Turns in one plane each, and the order they were made in; the first pair answered:
j958 (before |-> after):
0 4 -34 -65 17 -20 14 -26 13 16 4 -12 -7 -25 20 6 23 |-> 8 16 -39 -44 -4 -5 -3 -29 -15 37 -26 13 3 7 -42 21 -22
-31 -7 8 -41 27 -22 2 -13 20 2 9 -36 -7 -13 53 -4 20 |-> -12 14 -8 3 -8 -6 -31 -15 -16 32 -43 2 14 35 -30 12 -52
0 -4 11 -35 -3 7 29 -15 3 -18 8 -2 1 11 -19 38 3 |-> 3 12 -1 -39 12 -13 -16 -23 9 -2 -11 -26 -4 0 3 10 21
j516 (before |-> after):
-9 -23 -11 18 22 20 0 11 -1 14 -7 35 -10 12 25 -13 -10 |-> 7 10 11 -8 7 -9 -25 -1 -19 10 -39 -13 -4 35 -21 -12 -5
3 2 33 3 -2 -8 8 12 11 -26 27 -26 20 0 3 -2 11 |-> -7 -13 -11 20 7 17 16 6 7 3 17 39 7 -8 -4 4 -25
-19 16 -9 7 17 0 19 8 5 30 -13 21 -26 20 8 7 12 |-> -11 30 3 -11 10 -13 10 6 3 24 -16 -7 -19 28 -3 5 28
8 1 27 9 -45 -4 -9 -18 -5 0 4 -11 22 0 -14 10 -3 |-> -1 -11 17 21 -33 3 1 -7 5 -6 21 0 19 -15 17 5 -6
j482 (before |-> after):
7 -16 30 -8 0 11 15 -3 -22 -9 -1 -13 23 42 -29 16 10 |-> -13 -28 -4 -38 28 9 15 -20 4 0 13 -6 1 -2 28 2 28
4 18 -42 -16 23 22 5 -21 -7 -5 -10 -7 14 -7 6 38 27 |-> 9 24 -22 -9 9 29 3 -15 -18 -11 -18 -11 22 11 -15 49 19
23 -2 2 12 -57 -2 -16 11 -19 -7 -22 5 16 5 -34 13 -18 |-> 9 -26 17 -5 -37 2 17 13 13 -35 27 -2 3 -34 34 -1 17
j207 (before |-> after):
37 15 32 -3 15 -7 -32 16 21 -9 15 -30 -6 -4 -27 -10 -13 |-> 27 0 6 26 20 13 -31 23 22 8 19 7 -16 -9 -19 -14 -34
4 1 -13 9 -18 -2 -9 -2 -12 19 -18 21 8 7 -36 10 -31 |-> 5 8 3 -11 -20 -5 10 -2 -16 6 -11 8 10 16 -42 25 -19
3 0 18 1 0 15 37 2 -4 -25 41 4 12 0 -9 35 8 |-> 12 26 10 -1 2 -22 -37 -2 -6 1 -3 -46 12 2 -5 -10 28
j154 (before |-> after):
-3 13 20 10 -12 2 -7 12 -13 -18 -26 -14 22 -3 -14 11 45 |-> -6 5 24 23 -13 7 -7 24 -6 -24 -16 -7 20 -10 4 6 42
-6 -6 -35 -16 17 1 -4 -15 6 12 -7 24 -8 -28 5 -14 -11 |-> -2 7 -31 -29 9 -5 -4 -24 5 15 -12 15 -7 -24 -4 -3 -9
-17 -21 -4 1 10 12 -6 14 -2 30 21 -24 10 -15 14 -31 -12 |-> -12 -6 -12 0 6 9 -15 1 -8 39 5 -21 11 -5 -1 -32 -15

Each pair is 2 to 3 turns apart.
7 -25 -14 32 -5 36 59 -10 -14 8 14 67 -23 1 -25 19 -33 |-> 18 30 -33 -46 10 -11 -7 -51 -13 36 -44 -2 -32 -5 -31 5 3
j516 j482 j482
-7 -14 47 -14 -10 -16 14 21 15 -28 -16 -29 21 -14 26 15 32 |-> -13 -29 -7 27 -15 18 22 19 2 12 -38 54 16 -9 -6 24 -29
j516 j482
-3 39 -25 -58 12 -23 -25 -30 6 35 -29 -33 -10 -24 4 -5 15 |-> 10 25 30 -11 -32 5 33 -2 -18 -5 2 -15 17 27 -58 46 -17
j207 j154 j482
-10 -19 11 1 9 -6 13 4 20 -17 22 -12 -5 -19 31 -2 18 |-> 5 0 -3 32 -11 -3 -29 2 -14 19 -25 7 0 15 -25 -6 -19
j207 j958
-1 -7 -37 7 15 0 -13 -3 12 25 -17 24 -26 -13 22 -18 5 |-> 15 21 33 9 -13 -15 -12 3 -5 -21 -14 -31 1 23 -15 2 26
j516 j482
-15 -32 -48 23 17 14 -22 -25 32 14 37 39 -40 -10 35 -27 -2 |-> 5 -27 1 71 -6 21 -24 8 21 -21 45 21 -21 21 16 -15 -6
j482 j516 j516
-15 -20 -42 -7 8 12 23 -19 -12 15 -13 62 -13 2 -38 19 -34 |-> -15 -1 -54 -17 13 -11 -25 -28 -5 33 -38 35 -20 -4 -22 -10 -26
j958 j958
-4 -8 -33 14 -3 17 12 -7 1 13 -5 49 -4 -3 -19 21 -33 |-> -10 -2 -25 -29 20 -16 -22 -11 25 3 0 -7 -15 -27 40 -12 25
j958 j207 j207
-55 -30 20 -7 19 37 49 10 0 2 40 18 9 -43 33 5 -25 |-> -59 -25 -14 -12 26 36 31 -4 -3 36 14 38 2 -48 29 -9 -35
j207 j516
15 10 20 3 -20 -7 -16 4 -14 10 -17 -16 6 29 -54 24 -12 |-> -11 -21 -13 -26 15 7 34 -8 12 12 32 21 -14 -29 16 26 7
j516 j482 j207
0 -4 -4 54 7 20 -23 15 7 5 -4 33 -6 -13 9 -32 -13 |-> 2 5 -4 -49 20 0 32 -29 22 -2 15 5 -10 -28 4 11 17
j207 j482 j207
-18 -6 31 34 11 -9 4 13 -16 -15 -17 -30 3 -5 50 -5 67 |-> -13 0 -23 51 1 6 -15 -7 -40 39 -63 26 5 10 -3 -2 11
j207 j516
-13 6 -61 -64 73 -8 14 -28 16 43 -9 20 -28 -56 25 -14 15 |-> 3 18 34 -39 47 -28 -5 14 14 -25 18 -76 -4 -25 42 -29 65
j958 j482 j958
-4 21 -23 -16 19 -29 -39 -18 -3 27 -29 -2 1 2 19 -41 30 |-> -16 -11 -24 -16 16 9 55 -15 2 3 20 61 2 -7 11 7 4
j516 j516 j207
-5 -9 -46 -18 9 -21 -14 -7 2 28 14 -18 -4 1 37 -28 17 |-> -5 -8 -45 6 5 -13 -33 9 3 29 10 -12 1 14 33 -34 7
j482 j516 j482
-9 -21 -41 -10 -16 -4 8 -17 19 7 -17 13 1 -15 30 5 8 |-> 11 -3 7 8 -45 -7 -12 1 -6 -10 -32 -25 23 22 -10 12 4
j958 j482 j207
37 19 46 -9 -30 -1 32 17 0 -20 25 -20 14 31 -16 27 -8 |-> 30 17 12 -64 -5 -11 44 -11 23 -2 26 -13 1 -4 18 25 10
j516 j482 j207
-9 24 21 -39 0 -12 -18 -14 -1 10 -37 -27 -8 -10 4 0 40 |-> -19 -14 13 -28 15 9 21 5 16 0 6 5 -13 -30 39 -5 39
j516 j207
-14 -22 1 48 0 17 -27 24 13 -1 26 0 11 13 16 6 -3 |-> -13 11 -34 -20 6 -6 -40 -20 14 36 -19 -15 0 3 -5 10 6
j207 j482 j516
